In the rows, 128 means zero.
Turns, then the turns between two rows, first turn first; the first pair answered:
risor (before => after):
[120 133 155 157 114 142 147 105 134 123 129 128 141 122 122 154 120 118
 135 146 116 136 150 118 114 130 134 116 127 107 141 137 123 129 131 127
 147 127 128 135 133 145 119 131] => [121 134 109 151 132 112 121 113 144 132 112 116 135 134 105 150 149 125
 122 130 132 145 134 134 128 125 113 114 123 121 151 136 122 120 110 132
 136 115 144 142 145 145 125 142]
[130 137  86 143  91 158 133 128 136 167 112 120 111 128 102 126 128 140
 128 108 158 107 121 157 117 118 137 118 150 158 108 160 196 132 128 133
 103  97 162 115 128 146 134 158] => [129 135 123 146  81 181 145 131 129 159 126 125 117 115 111 129 104 132
 142 127 150  99 133 151 104 115 155 125 155 146  99 157 198 133 140 128
 107 105 141 102 119 149 129 146]
[135 106 180 155 151 157 130 144 106 136 152 142 140 128 117 117 105 147
 171 136 129 117 162 126 137 146 149 178 126 107  90 156 126 149 128 136
 134 152 134 130 120 120  73 156] => [133  94 127 164 163 117 120 124 115 143 122 134 131 147 108 112 139 161
 140 116 132 128 150 131 155 146 120 165 113 117  98 161 124 164  96 146
 133 146 172 158 131 116  87 174]
Vareg (before => after):
[133 133 121 180 114 114 136 114 131 115  94 138 118 112 125 140 137 117
 119 162 136 150 147 111 114 146 105 121 124 105 140 127 137 121 130 133
 124 121 125 134 137 129 132 135] => [144 130 127 137 116 134 120 158 120 121 120 142 122 102 120 131 124 126
 142 157 158 138 126 133 129 148 128 137 147 118 126 119 151 106 143 134
  99 128  87 108 129 126 129 111]
[124 117 107 117 133 123 123 163 120 131 117 125 138 119 131 151 163 144
 124  90 132 129 112 137 142 112 135 134 145 107 124 120 117 119 134 149
 109 131 109 106 149 131 110 119] => [116 114  99 141 132 114 139 134 125 126  99 124 141 132 130 151 170 136
 108  89 122 133 125 119 137 112 123 127 134  98 131 125 114 128 123 150
 126 129 130 121 153 132 114 137]
[130 149 136 150 137 134 126 117 139 111 116 123 144 128 121 142 132 125
 134 143 119 139 140 115 121 110 111 124 115 141 142 131 110 112 132 134
 152 103 122 136 134 136 127 120] => [144 133 125 101 129 140 113 153 126 125 141 133 141 123 119 124 124 143
 137 127 143 118 117 134 146 113 129 135 142 148 115 126 124 113 132 141
 123 120  98 120 127 126 133 104]
Pifar (before => after):
[136 131  95 130 142 117 114 150 140 133 120 118 121 142 120 122 147 149
 118 124 152 131 113 149 132 124 108 131 131 136 128 121 137 122 117 136
 134 125 137 133 132 138 131 151] => [137 123  96 133 141 115 118 141 137 133 120 121 116 145 124 121 144 147
 107 118 144 129 114 143 134 128 115 128 134 130 122 121 140 134 114 138
 129 130 148 141 134 134 136 151]
[123 112 166 164 131 131 156  75 120 127 128 139 116 140 144 152 104 110
 110 159  99 128 169  94  99 119 127 111 105 103 134 143 135 156 126 128
 157 123 153 136 124 125 123 141] => [128 102 182 143 120 148 159  88 111 133 148 153 120 134 152 146  89 119
 114 157 100 114 172  96 105 123 152 118 126 101 117 137 146 163 138 130
 146 138 136 124 116 119 127 125]
[122 143 121 117 112 108 146 143 132 137 117 140 112 134 123 133 143 113
 131 149 132 133 111 133 104 133 123 131 127 126 136 143 129 134 136 125
 152 127 142 127 139 146 142 131] => [122 137 119 117 110 108 149 137 128 138 118 142 113 137 124 132 143 118
 126 144 129 131 117 127 102 135 128 128 127 123 134 141 131 138 135 125
 152 130 144 129 141 141 148 134]
[118 149 161 121 120 151 137 147 116 129 142 121 134 110 136 127 108 117
 154 149 123 130 137 135 111 125 128 131 138 130 122 119 143 121 154 121
 141 120 109 110 123 144 116 108] => [112 164 150 135 123 139 132 140 128 127 130 114 133 118 131 134 122 114
 148 153 124 144 139 131 105 123 113 131 122 132 135 121 132 116 146 119
 150 108 117 112 131 148 114 120]
gil (before => after):
[126 155 119 152 137 129 115 145 143 129 111 112 127 119 117 136 129 120
 140 138 142 154 110 129 119 116 107 126 107 139 143 117 110 102 139 118
 127 106 135 120 131 148 114 138] => [126 138 160 161 124 146 149 115 130 123 123 125 128 115 136 135 104 119
 137 143 112 143 138 105 102 126 130 123 116 112 132 125 113 131 146 122
 144 131 137 125 125 142 115 132]
[153 137 120 111 155  72 115 135 136 144  74  94 134 151 117 102 152 123
 100 142 147 129 144 144 148 137 119 123 116 112 120 129  85 112 137 151
 110 114 162 127 171 129 112 144] => [143 157 153 130 152  86 122 131 140 133  77  90 141 138 124 117 135 105
 121 166 139 135 159 135 124 131 117 124 106 108 136 132  74 103 155 141
 126 107 150 115 171 140 100 141]
[146 127 129 128 102 127 129 120 143 129 144 130 154 134 125 130 158 133
 135 115 141 133 132 125 137 165 139 134 126 135 113 115 138 130 115 107
 124 128 125 111 156 134 111 132] => [148 132 133 129 105 131 130 121 142 129 143 128 151 130 124 125 150 129
 136 115 142 133 131 126 135 163 137 135 122 135 112 115 137 127 122 106
 126 127 121 110 153 136 107 133]
[115 147 178 152 116 174 143 130 108 115 128 154 132 114 150 127 101 119
 144 138 119 124 154 109  98 150 155 113 124  94 123 128 111 136 142 131
 130 126 111 108 119 139 129 105] => [126 105 136 114 119 147 142 126 101 133 135 166 123 130 148 104 119 141
 109 104 123 105 145 115 134 158 157 108 149  98 100 134 123 158 115 149
 110 157 133 123 122 122 157 108]
Then:
Between the rows of a pair lie two turns.
[119 109 151 140 126 108 142  95 143 134 121 138 135 145 121 121 116 139
 106 128 127 133 151 101 105 127 130 140 111 112 133 133 127 155 120 130
 123 137 150 142 126 129 146 140] => [121 112 174 110 115 135 138 130 135 134 146 143 139 130 118 116  95 147
 126 135 140 120 138 118 107 128 152 148 131 116 117 122 139 143 142 136
 106 144 115 119 114 125 136 117]  Pifar Pifar
[121 137 144 143 112 148 132 133 116  94 131 127 133 116 143 144 150 137
 128 127 145 121 140 141 110 128 159 140 135 154 121 118 131 147 138 138
 133 123 133 106 121 138 126  90] => [121 147 134 158 120 140 130 129 122  91 119 119 129 117 138 150 160 137
 123 134 145 131 140 140 106 128 143 131 122 159 131 118 123 142 131 139
 144 109 142 114 124 141 124 104]  Pifar Pifar
[143 130  90  86 144 119  88 163 129 117 124 114 121 133 121 114 151 138
 129  92 159 144  83 175 152 131 124 153 141 148 125 123 140 123 121 135
  91 135 111 126 122 129 150 126] => [138 137 186 111 113 167 128 146 117  98 151 130 135 109 146 125 103 115
 156 124 128 134 118 142 110 138 160 160 142 117 120 124 138 132 161 125
 121 154  80 107 104 131 134 108]  Pifar risor
[113 104  81 135  94 136 149 101 132 118 122 115 118 146 134  96 157 130
 108 111 105 125 146 103 112 132 113 135 124 119 119 130 156 136  98 141
 109 155 126 145 164 130 132 142] => [116 118  62 110  99 139 115 148 138 121 128 108 114 142 118  99 163 136
 124 109 137 122 121 132 127 124 115 147 132 142 121 117 163 111 104 136
  87 140 102 131 159 136 122 130]  Pifar gil
[130 116 125 106 127 133 130 133 116 129 136 136 119 130 135 122 120 125
 129 125 142 119 131 125 141 146 150 136 161 121 113 126 128 149 120 135
 118 155 132 112 123 111 148 116] => [124 121 148 118 119 147 139 132 118 124 135 134 126 120 141 131 110 119
 138 136 130 121 137 118 123 146 154 138 153 117 116 126 125 145 131 130
 124 155 128 107 122 114 136 109]  gil risor
[142 115 129 114 126 129 147 119 119 134 130 140 114 119 134 128 127 136
 120 118 126 119 128 118 133 130 129 128 152 123 113 135 140 138 121 129
 131 146 133 130 129 124 144 131] => [142 133 125 103 126 135 127 141 121 139 128 130 115 115 124 132 129 136
 139 123 144 123 114 140 134 131 128 130 153 136 117 128 137 117 131 125
 122 133 116 117 129 125 135 125]  Pifar gil
[120 116 126  94 127 153 107 159 154 130 113  98 152 100 155 154 131 113
 141 135 175 134 101 187 117 137 129 132 119 145 141 110 107 120 132 147
 130  97 118 116 133 136 106 121] => [114 111 118 134 132 129 127 114 159 123  89  97 145 110 159 158 147 105
 115 141 147 146 125 163 104 137 105 119  97 131 154 118  96 135 114 147
 153  88 156 140 141 140 110 143]  Vareg Vareg
[115 138 130 146 125 124 133 108 131 127 121 121 128 137 130 133 111 114
 128 132 127 137 133 115 113 118 116 126 115 120 126 139 123 128 131 123
 136 126 145 120 124 126 132 134] => [120 127 106 130 133 108 129 113 128 134 122 121 120 138 124 123 126 124
 117 116 138 127 118 121 131 119 116 125 122 126 123 141 128 129 117 129
 124 130 154 122 126 119 140 140]  gil gil
